[174  88 120  76 119] -> N
[171  90 120  81 120] -> T
[159  97 120  98 126] -> J
[159  97 120  98 125] -> E
q: [159  97 120  98 125] | E
step +1: [81] | [82]
step +1: [97] | [98]

[126 120 116  83 157 166]  G
[149 182  83 157 166 116]  F
[149 117  83 157 117 116]  Z
q: [ 83 157 166 116] | F
dup Z:  | [117]

[104 120 105 116 111 135 145 126] = S
[122 150  96 124 137 102 124 118] = A
[ 80 122  89  69 150 140 115  98] = C
q: [150  96 124 137 102] | A
step -1: [122] | [121]
dup A:  | [124]

[109 114 116 120 137  97] : L
[109 114 116 162 120 158] : K
[109 114 116 120 109 109] : X
q: [109 114 116 120 109 109] | X
q: [120 158] | K
dup X:  | [109]

[110 113  85 134 157 124  65 133 133 140 103 138 154 155  98 127 177 127
 116  92 121 134 102 131 162 134 104 130 110 126 103 132 149 163 146  89
 138 174 105 126 136 116 103 126  98 142  98 123 112 111 107 154  88 107] : W
[124  79 124 161  95 138  96 138 128  86 177 101 134 122 112 116 106 102
 116 138 121 157 153 109 112 120 154 159 124 124 154  86 108 102 143 159
 131 134 140 123 145 101 156 160 129 124 145 112 146 171  95 121 116 134] : Y
[ 79  79 124 161  95 138  96 138 128  86 177 101 134 122 112 116 106 102
 111 138 176 157 153 109 112 120 154 159 124 124 154  79 108 102 143 159
 131 134 140 123 145 101  79 160 129 124 145 112 146 171  95 121 116 134] : V
q: [124  79 124 161  95 138  96 138 128  86 177 101 134 122 112 116 106 102
 116 138 121 157 153 109 112 120 154 159 124 124 154  86 108 102 143 159
 131 134 140 123 145 101 156 160 129 124 145 112 146 171  95 121 116 134] | Y
step -1: [138  96] | [137  95]
q: [110 113  85 134 157 124  65 133 133 140 103 138 154 155  98 127 177 127
 116  92 121 134 102 131 162 134 104 130 110 126 103 132 149 163 146  89
 138 174 105 126 136 116 103 126  98 142  98 123 112 111 107 154  88 107] | W

[128 126 152 148 110 143 111 131 143 139  92 180  90 132 144 115 126 130
 131 148 119] = R
[125 129 148 131  99 134 121 145 149 132  91 177 106 103 124  95 118 113
 138 156 118] = Q
[129 129 155 148 109 142 109 134 145 142  93 179  91 126 144 117 128 124
 128 151 122] = B
[125 131 148 133 102 132 120 144 148 134  91 173  99 105 128  98 119 115
 133 156 156] = P
[128  98 119 114  98 138 118 144 151 127  91 175 108 106 121  93 120 116
 140 155 125] = U
dup Q:  | [118]
q: [128  98 119 115] | P
step +1: [118 144] | [119 145]

[152 151 152 172 162 117  91 151 173 107 128 136 121 101 112 140 110  82
 107 163 103 151 136 117] = tolit
[152 151 152 172 162 117 141 114 173 107 128 136 121 101 116 137 110  82
 107 163 103 151 136 117] = befol
[129 128 128 129 128 127 127 128 129 128 128 129 128 128 128 128 127 127
 128 128 128 155 129 127] = rimed
[129 128 128 129 129 127 127 128 129 128 128 128 128 128 128 128 127 127
 128 128 128 128 129 127] = sizat
[116 154 159 116 153 115 145 108 149 107 178  98 167  95 102 167 127 128
 128 128 129 128 128 128] = rad
q: [129 128 128 129 129 127 127 128 129 128 128 128 128 128 128 128 127 127
 128 128 128 128 129 127] | sizat
step -1: [116] | [115]
q: [129 128 128 129 128 127 127 128 129 128 128 129 128 128 128 128 127 127
 128 128 128 155 129 127] | rimed
q: [152 151 152 172 162 117 141 114 173 107 128 136 121 101 116 137 110  82
 107 163 103 151 136 117] | befol
step +1: [178] | [179]

[ 64 138 162 103 131] = med
[136 111 111 111 133] = keved
[134 130 133  93 130] = Sivum
[134 115 126  80 128] = Raba
[141 132  96 157 138] = ton
[140 130 149 122 133] = dalif
[117 131 162 109 119] = Vek
[ 95 114 109 157 128] = mon
q: [134 115 126  80 128] | Raba
dup keved:  | [111]

[134 138 121 108 121 111  97 108 119 140 144  98 139 123 120 100 134 135
 145 130 127 119 142 105 127  89 115 116 135 105 139 134 136 143 133 140
  86 108 131 136 124  86 121 103 118  77 130 138  98 123 135 144 141] -> Velif
[108 107 124 136 124 142 116 139 142 102  92 115 118 115 150 119 128 116
  87 131 116 129  98 121 140 131 132 147 113 137 109 132 131  91 131 101
 115 142 145 107 144 116 113 119 138 115 110 112 116 141 105  81  96] -> mol
[ 90  98 143 143 138 140 124 139 150 103 114 124 125 124 157 144 151 138
 108 141 130 130 109 132 165 146 128 142  90 150  99 127 108  95 155 113
 132 140 129 126 151 136 116 151 161 139  93 105 124 142 106 101 104] -> Dula
[135 136 148 128 144 119 148 123 122 135 138 149 119 148 114 158 129 138
 140 127 150 130 134 145 130 140 125 112 128 132 129 115 110 145 127 136
 156 119 103 146 118 157 148 164 137 160 136 131 148 118 148 153 142] -> Pepo
q: [ 90  98 143 143 138 140 124 139 150 103 114 124 125 124 157 144 151 138
 108 141 130 130 109 132 165 146 128 142  90 150  99 127 108  95 155 113
 132 140 129 126 151 136 116 151 161 139  93 105 124 142 106 101 104] | Dula
step -1: [140] | [139]

[174 164  94 174 174 132  88 151 118 110 132 115 103 114 128  95 112 155
  97  83 187  94 137 159  85 133 113 154 101 124 131 128 109  85 141 117
 169  84 105 131 111 170 128 105 134] -> dulig
[113 181 131 140 133 114  88  99 106 138  91 128  60  90 101 123 158  60
  71 150 118 121 101 141  99  60 163 154 120 124 139 119  80 127 141 117
 138 176 135 131 104 120 107 119  60] -> Nutig
[ 96 147  94 140  92 147 154 160  94 138 105 128 133 114 101 151  89 108
 122 137 118  76 137 123 141 148 113  82 120  90 147 128 120 147 126 117
 159  84 130  78 132 132 169 139 152] -> Lilu
[ 96 164  94 174 174 132 155 151 118 110 132 115 103 114 128  95 112 155
  97  83 187  94 137 159  85 133 113 154 101 124 131 128 109  85 141 117
 169  84 155 131  62 107 149 166 134] -> rifud
[113 130 131 140 133 120 132 143 130 180 159 128 118 114 101 137 112 155
 147 137 164 112 101 123 113  77 143 111 139 159 131 137 126 127  81 157
 128 145 105 157 160 145 169 105 116] -> fudit
q: [113 181 131 140 133 114  88  99 106 138  91 128  60  90 101 123 158  60
  71 150 118 121 101 141  99  60 163 154 120 124 139 119  80 127 141 117
 138 176 135 131 104 120 107 119  60] | Nutig
q: [113 130 131 140 133 120 132 143 130 180 159 128 118 114 101 137 112 155
 147 137 164 112 101 123 113  77 143 111 139 159 131 137 126 127  81 157
 128 145 105 157 160 145 169 105 116] | fudit
q: [174 164  94 174 174 132  88 151 118 110 132 115 103 114 128  95 112 155
  97  83 187  94 137 159  85 133 113 154 101 124 131 128 109  85 141 117
 169  84 105 131 111 170 128 105 134] | dulig

[101 152 116 111] -> Gite
[124 134 108 135] -> kemen
[135 135 140 135] -> giva
[163 102 156 178] -> kodug
[112 145 118 101] -> Fefa
[152 116 101 111] -> dip
[145 137 137 149] -> nata
[119 108 115 135] -> Vak
[137 134 121 149] -> gofur
[112 145 149 101] -> tudef
[152 144 150 139] -> nis
q: [152 116 101] | dip
dup giva:  | [135]
step +1: [115] | [116]
step +1: [135 135] | [136 136]
step -1: [101 152] | [100 151]

[120 114 115 135  98 140 120]  bife
[ 86 113 134 113  75 116 120]  kep
[118 137 124 129 101 124 124]  Pinuk
[114  98 140 115 135 120 136]  vik
q: [120 136] | vik
step +1: [134 113  75] | [135 114  76]
q: [114  98 140 115 135 120] | vik
step -1: [140 115] | [139 114]
dup Pinuk:  | [124]
q: [115 135  98 140 120] | bife
q: [134 113] | kep

[ 88 165 165 165 116 160] = libo
[177 149  65 139  74 152] = sagi
[155  98 145  64 152  67] = zanur
[111 134 106 153 132 165] = Defo
[111 107 106 153 132 165] = Lagog
[ 88 133 187  88 116 108] = pivuk
[126 168 168 167  93  96] = ragi
[ 93 186 127 105 127 149] = biga
[ 93 186 127 190 103 169] = Vuk
dup pivuk:  | [88]
step -1: [177 149  65 139] | [176 148  64 138]
step -1: [165 165 165 116] | [164 164 164 115]
dup libo:  | [165]
step +1: [88] | [89]
q: [111 134] | Defo

[108 119 167 115 100 162 122 158 124 170 107 169  80 118 173 127 128  94
 144 123 162 115 119 131 140]  fegog
[139 138  94 119  84 162 118 158 139 131 141  92 145 133 149 167  95  94
 104 138 172 154  87 114 116]  Ves
[139 138  84  94 119 162 158 118 139 131 141  92 145 133 149 167  95  79
 104 138 172 154  87 114 116]  tadil
[ 91  78 128 131 177 135 142  95 115 162  81 105 106 107 176 134 153 126
 125  78 138 102 174 173 113]  nirom
[139 138  94 119  84 162 118 158 139 131 141  92 145 133 149 167  95  94
 104 138 172 154 132 127 158]  pamed
step +1: [141] | [142]
step -1: [114] | [113]
step +1: [87] | [88]
q: [128 131 177 135 142  95 115 162] | nirom
q: [139 138  94 119  84 162 118 158 139 131 141  92 145 133 149 167  95  94
 104 138 172 154  87 114 116] | Ves

[120 110 102  92  81  76  65  69  77  87 109 129 148 162 175 180 182 186
 181 171 162 146 131] : fug
[179 182 184 181 178 166 150 138 123 114 107  97  85  78  69  66  75  86
 101 122 140 156 171] : bif
[162 175 180 182 186 181 171 165 146 131 184 174 165 150 133 122 111 104
  95  83  74  64  63] : pif
[166 179 181 183 187 179 175 157 142 127 116 109 101  90  79  73  69  72
  84  96 114 134 151] : bivi
[137 124 114 107 184  89  72  67  70  73 184 100 120 138 158 172 178 183
 184 184 181 168 153] : ligav
[162 145 130 118 111 103  95  79  74  63  66  75  89 110 128 148 163 174
 180 185 184 182 172] : ruze
[180 174 162 146 133 119 110 103 171 156  71  67  68  76  90 106 126 143
 162 171 180 183 182] : nemim
[134 152 167 179 182 183 180 181 171 156 142 127 116 109 102  90  77  74
  66  67  78  96 114] : vugi
dup ligav:  | [184]
q: [134 152 167 179 182 183 180 181 171 156 142 127 116 109 102  90  77  74
  66  67  78  96 114] | vugi
q: [162 175 180 182 186 181 171 162 146 131] | fug
q: [184 174 165 150 133 122 111] | pif

[127 130 145 142 114 138 140 116 136 143 120 133 136 137 121 135 137 121
 126 122 140 129 115 116 133 127 156 129 123 112 133 130 132 126]  gupa
[133 148 138 105 135 151 121 149 124 115 106 130 109 128 117 142 132 142
 118 141 156 115 135 125 116 133 142 130 118 131 130 147 110 120]  gik
[127 148 166 109 122 145 133 154 130 129 108 128 117 143 106 145 145 137
 112 134 157 113 133 123 147 131 157 138 105 120 125 156 112 124]  vugek
[127 130 129 142 114 138 140 116 136 143 120 133 136 137 121 136 137 121
 126 122 140 129 115 116 133 127 156 129 123 112 133 130 131 125]  Dule
[133 148 138 105 135 151 121 149 124 115 106 123 109 128 117 142 132 142
 118 141 156 115 135 125 143 133 142 130 118 131 130 147 110 120]  losa
q: [133 148 138 105 135 151 121 149 124 115 106 130 109 128 117 142 132 142
 118 141 156 115 135 125 116 133 142 130 118 131 130 147 110 120] | gik
step +1: [136 143 120 133] | [137 144 121 134]
step +1: [151 121 149] | [152 122 150]

[135 145 143 130 135 129 138 169 135 149] : Pogel
[117 102 126 149 138 128 105 138 120 128] : Debe
[100 144 138 138 129 131 131  88 114 118] : Pape
[124 117 116 124 128 128  98 116 146 116] : riv
[125 143 147 132 130 145 162 157 122 111] : gafal
[115 122 141 152 131 121 110  96 132 124] : Sinek
step +1: [100 144 138] | [101 145 139]
step +1: [122] | [123]
q: [135 145 143 130 135 129 138 169 135 149] | Pogel
q: [152 131] | Sinek
dup Pogel:  | [135]
q: [124 117 116 124 128 128  98 116 146 116] | riv

[ 89 175 112 144] = lika
[176 103 134 133] = zeraz
[129 146 137 101] = nale
[119 132 128 155] = tib
[135 136 137 103] = rafef
[168  99 140 138] = kima
[152 110 134 139] = kifi
[112 153 130 113] = bodom
[139 125 142  99] = nini
[181  87 153 127] = nuzep
step +1: [139 125 142] | [140 126 143]
q: [119 132 128] | tib

[134 132 124 131 124 133 120 126 125 142 135 128 110 121 124 133 146 119
 132 106 121 141 142 120 135 138 143 129 130 131 133 140 119 138 125 130
 123 128 139 128 117 130 126 126 140 117 125 119] -> lufit
[123 129 133 128 131 120 137 133 126 123 130 128 149 138 131 119 116 137
 125 143 130 123 121 133 120 122 126 135 130 124 130 122 137 120 136 121
 139 124 122 135 139 125 135 126 114 137 134 131] -> rof
[134 147 120 118 123 125 121 120 117 122 120 125 131 139 105 119 120 130
 120 131 128 112 120 122 116 125 114 125 134 137 131 130 115 125 134 123
 134 112 141 118 108 122 123 151 135 136 120 119] -> vugid
[131 127 134 125 132 122 127 125 121 116 123 128 140 138 122 132 112 136
 116 135 126 103 117 131 122 126 117 119 131 129 123 118 129 118 122 128
 136 124 134 128 137 125 127 133 119 135 124 123] -> vudi
[127 110 139 142 126 128 136 142 132 132 136 128 129 119 143 131 143 131
 132 120 122 139 138 123 139 133 149 136 124 121 134 127 140 128 125 133
 126 133 123 143 144 132 130 108 114 122 132 130] -> Ked
[119 112 133 137 122 129 140 146 138 125 126 126 131 114 143 124 139 130
 136 131 130 145 135 121 135 124 138 141 120 121 131 125 140 128 130 133
 121 131 111 137 132 133 127 119 118 131 134 139] -> ziv
[123 126 117 119 131 145 112 107 126 151 137 132  90 122 104 104 126 107
 148 106 129 156 145 113 126 139 135 128 138 144 145 161  98 150 154 131
 119 122 147  99  77 124 132 145 173 104 118 126] -> Melun
step +1: [138 123 139 133] | [139 124 140 134]
q: [127 110 139 142 126 128 136 142 132 132 136 128 129 119 143 131 143 131
 132 120 122 139 138 123 139 133 149 136 124 121 134 127 140 128 125 133
 126 133 123 143 144 132 130 108 114 122 132 130] | Ked
q: [122 126 117 119 131] | vudi
q: [120 121 131 125] | ziv
step -1: [112 120 122] | [111 119 121]
q: [131 127 134 125 132 122 127 125 121 116 123 128 140 138 122 132 112 136
 116 135 126 103 117 131 122 126 117 119 131 129 123 118 129 118 122 128
 136 124 134 128 137 125 127 133 119 135 124 123] | vudi

[143 135 138 106  99 145 106 177 105 176 110] = Mul
[116 118 129 150 156 150 144  83 175  79 152] = leve
[116 118 129 150 156 139 144  83 175  79  96] = mevi
[143 135 138 106  99 135 135  87 164  83 156] = mobuv
step +1: [156 150] | [157 151]
step -1: [150 156 139 144] | [149 155 138 143]
dup leve:  | [150]
q: [79 96] | mevi
dup mobuv:  | [135]

[134 128 149 140 114 118 134 124  99 148 150 105  83] = dud
[144 136 152 144 120 110 134 106 101 109 122  90 110] = Popo
[150 131 153  81 187 132 132 143 183 151 151 107  82] = Gok
[138 131 152 141 116 115 135 116 100 112 127 103 119] = Zile
[134 128 149 140 114 118 134 124  99 111 132 111 126] = Zupoz
[150 113 136 139 144 110 134 106 101 109 152  90 110] = nuzo
[136 144 150 139 113 119 135 125  98 109 132 112 126] = Nam
q: [150 113] | nuzo
q: [136 144 150 139 113] | Nam

[115 131 132 124 119 121 126 136 126 127] : kaz
[153 120  82 117 115  82  81  72 114 125] : bib
[132 122 124 122 111 122 134 115 124 122] : Kod
[137 121 129 127 132 129 132 131 127 124] : Buv
[135 127 124 130 135 132 128 123 130 128] : Kevug
[125 134 122 127 137 128 125 126 128 129] : bevuz
step +1: [122 111 122 134] | [123 112 123 135]
step -1: [127] | [126]
dup bib:  | [82]

